In the rows, 128 means zero.
One turn or mirror swaps these rows in pairs. Which row does each one swap with?
Z_91: [191 127 162 121 131 111 120 129 162 148 126 126 130 128 148 146 116 129
 152 133 129 115 120]
Z_430: [130 129 112 150 130 119 113 117 134 105 147 111  94 165 156 148 112 104
 119 155 124 107 134]
Z_120: [115 136 124 136 154 147 148 147  98 128 126 133 157 138  82 139 119 138
 137 131 126 121 126]
Z_85: [182 124 115 134 143 108 128 126 139 150 129 122 118 144 133 121 184 111
 136 143 130 132 125]
Z_852: [134 117 147 122 120 116 115 111 166  70 113 127 128 125 121 152 136 136
 161 130 128 128 117]
Z_186: [151 123 173 120 126 125 125 133 145 158 125 128 123 124 113 130  78 111
 142 119 126 121 142]
Z_155: [198 136  79 128 135 112 134 129 134 143 131 113 125 134 129 122 126 151
 118 136 131 128 125]
Z_442: [149 122 138 107 110  93 135 109 124 151 119 130 166 114 108 111 126 165
 163 134 130 135 125]
Z_553: [159 103  99 113 138 117 119 135 133 150 156 151 136 137  99 137 112 164
 145 142 129 141 111]
Z_977: [165 150 149 105 122  98 141 146 111 111 120 109 135 129 143 107 138  86
 137 153 136 138 128]
Z_137: [104 130 137 138 131 142 113 134 131 177 111 130 121 130 137 159 127 133
 141 136 123 119 164]
Z_780: [139 127 157 121 131 115 125 128 102  93 114 132 126 128 121 131  68 142
 128 117 113 133 126]
Z_575: [170 132  92 114 132 113 131 140 143 125 157 131 134 126 121 110  69 142
 137 141 123 129 122]
Z_331: [111 155 151 129 132 138 145 113 119  93 116 124 111 119 130 136 136 118
 105 109 131 111 156]
Z_99: [169 125 138 137 116  75 134 134 162 130 119 116 119 159 133 121 143 109
 131 159 131 146 133]
Z_18: [140 128 156 116 123 114 126 132 142 109 121 114 129 125 113 140  57 150
 121 145 116 120 118]
Z_413: [105 125 129 123 103 150  98 113 133 147 135 139 130 142 135 130 131 183
 125 117 115 115 128]
Z_602: [178 126 147 112 124 107 120 138 147  70 149 127 128 137 129 112 126 132
 161 145 124 127 126]
Z_121: [140 131 115 130 141 114 102 116 116  93 154  97 103 144 164 136 114 103
 140 130 117 116 133]
Z_620: [147 146 117 137 100  80 148 133 134 129 124 125 104 143 133 127 103  88
 137 135 151 129 142]
Z_964: [ 90 122 123 110 125 120 123 134 130 102 140 115 125 136 131  97 146 169
 170 127 123 124 149]
Z_473: [167 128  96 120 116 118 130 121 130  78 143 130 131 131 112 125 108 134
  92 154 124 135 117]
Z_542: [107 128 145 141 142 129 125 124 157 122 126 102 125 127 131 157 158 100
 115 121 110 108 116]
Z_128: [ 84 126 152 120 119 120 130 121 154 129 141 134 120 128 113 115 160 129
 100 131 123 128 119]
Z_690: [124 124 140 113 118 135 121 130 123  83 153 146 123 142 128 134 166 172
 121 149 119 125 125]
Z_74: [140 154 134 118 134 127 146 166 125  82 128 111 107 122 132 137 143 117
  92 137 129 125 127]
Z_989: [115 121 193 126 135 134 117 121 128 121 116 128 130 129 132 139 142 110
 158 122 127 127 142]
Z_715: [ 93 140  71 116 116 123 125 126 119 160 139 120 124 133 130 137 129 142
 122 125 136 114 138]
Z_481: [118 128 183 115 129 126 115 124 148 136 176 134 121 130 126 139 101 119
 135 127 132 132 111]
Z_346: [101 136 187 122 124 121 128 129 157 149 129 107 128 130 125 136 134 131
 104 132 122 134 133]
Z_956: [128 142 111  96 120 134 104 163 114 137 155 145 144 139 128 133 110 137
 124 134 123 150  87]
Z_573: [158 140 104 120 143 110 160 124 142  97 113  99 127 104 118 143 144 154
 132 126 137 112 151]
Z_295: [158 121 142 119  96  89 135 166 143 101 106 129 137 136 109 122 128 119
 126 152 106 134 104]
Z_412: [168 144 115 107 123  99 119 134 132 151 135 133 159 140 143 121 118 128
 137 185 128 146 110]
Z_371: [137 156 147 104 109  90 107 139 125 135 137 103 160 141 159 113 153 146
 143 142 136 119 121]
Z_239: [122 151 130 120 129 140 116 108 108 100 131 101 147 127 154 144 133 152
 140 114 137  91 154]
Z_905: [158 128 110 116 163 120 160 104 106 114 138 125 120 122  98 117 143 137
 116 143 128 153 135]
Z_403: [161 112 115 126 130  79 148 145 175 123 125 122 118 124 100 108 144 123
 134 139 131 135 127]
Z_209: [132 132  87 113 110 129 114 127 118 115 153 101 139 136 104 129 143 115
 175 161 112 126 129]
Z_113: [153 122  94 123 147 112 150 130 111 146 162 145 122 129  98 134 123 137
 115 163 117 140 109]
Z_497: [172 118 121 114 113  83 147 137 136 152 130 129 142 121 100 100 138 140
 152 139 133 142 115]
Z_352: [131 125  81 132 132 124 113 124 135 147 109 128 122 129 120 169 116 115
 156 104 135 137 132]
Z_680: [ 97 129 101 142 120 150 114 103 129 130 150 148 105 143 131 141  99 132
 120 122 118 114 142]
Z_318: [166 123 158 139 131 115 121 120 108 156 109 131 122 125 113 158 159 131
 123 128 131 136 156]
Z_138: [ 90 129 134 132 125 129 131 119 126 167 151 127 120 132 127 120 173 127
 126 116 127 118 130]
Z_71: [ 97 130 116 120 118 151 100 115 105 138 141 126 104 138 154 136 113 120
 140 105 118 114 140]
Z_622: [130 158 153 120  89 121 125 129 122 145 116 137 115 142 168 139 132 118
 102 138 126 109 131]
Z_726: [131 129 118 135 136 125 128 137  97 166 158 121 115 140 140 124 176 125
 124 136 128 118 146]
Z_358: [137 147 132 123 105 109 116 114 132 136 146 131 120 168 159 110 112  80
 129 149 135 118 122]
Z_934: [170 137  71 127 119 103 127 135 135  95 121 110 129 130 133 139 112 147
 147 156 128 112 125]
Z_724: [196 126 134 120 118 130 123 130  91  93 136 132 133 132 121 139 126 152
 135 149 128 123 144]
Z_103: [ 79 122  97 126 118 110 128 126 144 144 140 125 128 127 124 133 120 157
 167 131 117 109 136]
Z_327: [110 139 163 102 103 122 125 137 136 152 104 128 145 116 118 108 144 159
 131 122 120 128 125]
Z_948: [104 115 119 142 136 142 112 137 158  94 138 112 125 129 127 141 113 154
 125 108 127  96 151]
Z_508: [185 124 112 110 138 111 129 131 112 122 128 135 139 135 128 116  79 131
 147 126 130 140 107]
Z_40: [109 128 133 128 139 164 114 128 118 113 143 136 123 128 121 161 119 170
 110 136 112 107 122]

Z_989 swaps with Z_977
Z_40 swaps with Z_934
Z_724 swaps with Z_239
Z_508 swaps with Z_71
Z_113 swaps with Z_103
Z_18 swaps with Z_430
Z_209 swaps with Z_120

